[[128 125 122 118 133 124 119 126 124 131 118 131]
 [124 131 126 122 127 124 131 124 130 129 133 127]
 [127 127 127 131 128 128 127 128 127 127 128 129]
 [130 126 126 123 127 132 124 134 127 129 121 118]
 [127 138 146 127 114 131 133 136 135 132 128 105]
 [130 126 129 132 127 131 129 128 126 130 129 130]
 [127 127 127 131 127 129 128 129 127 127 128 130]]
Rows and columns are numbered from 0.
The bottom-left entry is 127
The entry just right of 121 -> 118
The entry just right of 123: 127
The entry at row 0, column 1: 125
The entry in row 0 and column 0 is 128
Which number is the minimum?
Answer: 105
The bottom entry of the column that holds the largest entry -> 127
The bottom-right entry: 130
The entry in row 2 and column 0 -> 127
Which number is the entry just left of 135?
Answer: 136
Which number is the entry just left of the smallest entry?
Answer: 128
The entry at row 0, column 2: 122
The entry in row 1 and column 0 is 124
Which number is the top-right entry?
Answer: 131
The entry directly above 138: 126
The entry at row 1, column 1: 131
The entry directly below the smallest entry is 130
Which number is the entry just left of the largest entry?
Answer: 138
The entry at row 2, column 1: 127

[121 114 116 118 138 105]
What is the last entry?
A: 105
What is the 4th entry?
A: 118
The second entry from the left -> 114

Questions about the table below. Counting starts at 0.
1) Which number is the entry in row 0 and column 0?
2) Which number is the entry directly above 144?
3) Which number is the entry at row 2, column 0?
4) Which number is the entry at row 1, column 2?
5) Which number is the bottom-left entry?
6) Which number is the entry in the top-right corner?
7) Which number is the entry in the bottom-right corner?
8) Which number is the minimum?
125	125	128	128	128	126	125	131	129	128
127	128	129	130	129	127	128	126	131	131
142	128	119	136	131	132	121	152	126	125
105	124	144	123	118	121	111	127	121	136
125	124	129	125	129	124	129	132	130	128
129	129	128	128	128	130	127	125	128	127
1) 125
2) 119
3) 142
4) 129
5) 129
6) 128
7) 127
8) 105

[[126 115 124 131 121 111 125 138 118 132 114]
 [134 133 129 128 129 124 134 128 133 132 121]
 [133  98 148 125 109 115 151 135 143 113 114]
 [132 113 131 135 107 123 142 130 141 123 121]
 [129 126 124 118 131 128 125 133 128 123 120]
 [130 114 130 128 107 124 137 131 140 127 119]
 [127 123 126 122 132 125 127 129 129 124 118]
 [132 110 134 140 110 119 147 129 143 120 121]
 [129 130 148 132 124 130 127 134 119 118 144]
 [126 103 138 118 130 123 131 138 113 113 122]
 [132 134 132 140 132 133 125 123 128 122 136]
 [135 140 139 144 133 139 129 121 129 122 145]
 [134 140 140 144 132 138 126 122 130 123 145]
 [134 135 133 140 139 139 132 117 131 116 138]]
Counting starts at 0.
The entry directly below 98 is 113
Report the entry in row 2 and column 0.
A: 133
Report the entry at row 1, column 1.
A: 133
Report the bottom-right entry.
A: 138
Report the entry just right of the smallest entry.
A: 148
Report the entry at row 0, column 1.
A: 115
The entry in row 0 and column 2 is 124
Report the entry in the top-right corner.
A: 114
Report the bottom-left entry.
A: 134
The entry in row 1 and column 0 -> 134
Report the entry in row 2 and column 1.
A: 98
The bottom entry of the column that holds the smallest entry is 135
Report the top entry of the column that holds the largest entry.
A: 125
The bottom entry of the column that holds the largest entry is 132
The entry in row 1 and column 2: 129
The entry in the top-left corner is 126
The entry just right of the largest entry -> 135

Read these off the array that follows. Rows and columns are numbered from 0.
1) Give the entry directly above the smallest entry.
2) Give the top-left entry.
3) Give the entry in the bottom-right corner.
4) Give the entry in row 2 and column 0.
5) Give the entry in row 0 and column 2.
6) Give the bottom-left entry.
7) Give the entry directly below the smallest entry.
[[110 150 151 122 130 108 108 128 121 118]
 [111 138 145 116 120 111 111 137 137 122]
 [102 156 148 120 131 110 114 126 122 127]
 [116 146 146 111 128 116 117 128 111 130]
 [122 139 144 132 136 130 111 139 125 108]
 [123 134 131 127 130 120 126 122 126 126]
 [137 125 133 122 126 121 124 124 119 127]
 [126 132 131 128 130 120 124 124 125 123]
 [114 146 150 118 126 109 108 131 124 123]
 [123 131 141 122 123 112 122 123 127 122]
 [105 144 149 111 122 111 106 142 134 120]
 [121 127 132 126 118 115 132 117 137 135]
 [113 138 137 114 136 138 121 144 127 128]
 [122 131 144 107 123 126 120 136 123 134]
 [119 133 141 109 122 121 128 126 123 140]]
1) 111
2) 110
3) 140
4) 102
5) 151
6) 119
7) 116

a = ((130, 129, 125, 123, 127, 113, 128, 130, 136, 127, 130, 126, 128, 152, 112, 122), (130, 129, 140, 131, 110, 101, 127, 125, 117, 127, 129, 124, 129, 118, 101, 127))
What is the entry just left of 110?
A: 131
What is the entry just right of 112?
A: 122
The entry just left of 152 is 128

grid =
[[130 122 118 113 123 138 138 135 136 125 117 132 105 114]
 [120 134 120 138 126 121 122 121 127 129 131 134 127 119]
 [131 111 123 138 126 128 126 122 126 126 139 136 137 135]
 [131 133 119 129 140 125 124 136 125 147 129 124 122 131]
 [126 126 112 131 131 128 134 125 136 129 120 123 133 143]
 [123 130 119 132 123 132 127 135 122 137 138 131 127 138]
 [129 121 131 122 122 128 141 132 129 132 123 135 130 126]
 [126 118 127 124 132 120 117 132 135 125 127 119 126 128]
 [128 126 128 132 140 125 136 132 122 124 132 134 124 115]
 [133 135 132 129 130 137 143 134 136 130 112 133 127 137]
 [124 133 136 138 128 132 135 126 133 131 128 118 126 126]
 [128 124 137 123 126 126 117 129 135 131 123 125 122 134]
 [129 128 125 129 127 133 124 129 120 127 145 128 122 131]
 [127 125 141 117 133 135 119 127 134 133 127 124 121 126]
 [125 129 137 122 121 127 125 122 128 122 124 128 133 126]]
Give the entry just left of the largest entry.
125
The entry directly below the largest entry -> 129
Give the first entry in the row that holds the largest entry.
131
Give the entry just left of 139.
126
The smallest entry in the last column: 114
The last entry, reading row by row -> 126
The bottom-left entry -> 125
The fourth-last entry, reading row by row is 124
The maximum is 147
Give the largest entry in the last column.
143
Give the top-left entry.
130
The smallest entry in the first column -> 120
The entry just left of 105 -> 132
Give the smallest entry in the first row.
105
Give the smallest entry in the last row.
121
Give the top entry of the column that holds the largest entry.
125
Give the 2nd-last entry, reading row by row.
133
The largest entry in the first column: 133
The 2nd largest entry: 145
Give the entry just right of the largest entry.
129
Give the last entry of the largest entry's row.
131
Give the third entry on the main diagonal.
123
The entry directly below 105 -> 127
The third entry on the diagonal from the top-right corner is 136
Give the third entry from the end, reading row by row.
128
Give the largest entry in the last row.
137

Read these off the grid that follows. Indices start at 0.
1) Give the entry at row 0, column 1.
2) Give the top-right entry.
3) Give the top entry of the column that holds the smallest entry.
4) Give the entry at row 2, column 1.
5) Give the entry at row 0, column 0.
6) Give the entry in the bottom-right corner.
7) Give the minimum.
8) Give the entry at row 0, column 2.
[[130 126 128 129 126 129 125 126 127 128 128 126 130 124]
 [128 130 128 129 128 128 130 129 129 129 128 130 130 131]
 [132 130 120 126 141 124 131 129 121 136 142 114 126 132]
 [137 124 119 135 101 135 118 114 125 133 122 128 155 116]
 [132 122 133 130 128 132 123 127 129 126 129 127 127 120]
 [127 130 127 128 128 127 130 129 128 128 128 129 128 131]
 [127 126 127 127 127 127 126 126 127 127 127 126 127 126]
 [127 131 128 128 128 127 131 129 129 128 127 130 128 132]
 [130 126 127 129 126 130 126 126 127 129 129 126 130 125]
 [129 129 127 128 132 127 129 129 127 130 132 125 128 129]
 [138 112 143 133 131 141 114 127 132 123 131 126 121 107]
 [134 123 124 131 120 132 122 121 125 131 129 123 138 120]]
1) 126
2) 124
3) 126
4) 130
5) 130
6) 120
7) 101
8) 128

139,138,114,141,137,133,125,124,125,120,116,129,119
129,120,136,123,129,132,133,139,134,110,135,132,128
122,129,132,125,125,132,137,137,137,125,127,122,134
132,126,99,121,141,133,127,121,132,125,125,120,125
130,126,129,134,123,122,135,124,133,108,131,132,125
124,132,121,132,117,128,130,130,131,123,122,123,136
138,147,122,119,132,129,132,132,125,134,119,122,136
131,134,125,132,126,129,115,121,113,120,126,132,133
127,141,136,127,123,127,130,128,133,125,126,131,123
121,121,137,119,123,128,124,126,125,122,131,122,118
115,120,128,123,136,125,130,125,117,124,124,128,124
128,127,133,117,138,130,140,127,118,129,127,133,139
123,124,124,115,131,134,139,129,126,117,123,136,133
The bottom-right entry: 133
The first entry in reading order -> 139
What is the largest entry in the last row?
Answer: 139
The bottom-left entry is 123
What is the entry directly above the smallest entry?
Answer: 132
The smallest entry in the first column: 115
What is the entry directly below the smallest entry?
Answer: 129
What is the third smallest entry?
Answer: 110
What is the entry in the top-right corner?
Answer: 119
What is the top entry of the column that holds the largest entry?
Answer: 138
The bottom entry of the column that holds the smallest entry: 124
The entry directly below the largest entry: 134
The entry just left of the centre entry: 129
What is the entry directly above the largest entry?
Answer: 132
What is the last entry in the row that holds the largest entry?
Answer: 136
The 2nd entry from the end, reading row by row: 136
What is the 4th-last entry, reading row by row?
Answer: 117
The third entry, reading row by row -> 114
The smallest entry in the last row: 115
What is the entry just left of the largest entry?
Answer: 138
The centre entry is 132
What is the fifth entry from the end, reading row by row?
Answer: 126
What is the largest entry in the last column?
Answer: 139
The third entry on the diagonal from the top-right corner is 127
The entry just right of the centre entry is 132
What is the entry directly below the centre entry?
Answer: 115
The entry just left of the smallest entry is 126
What is the 2nd entry on the main diagonal?
Answer: 120
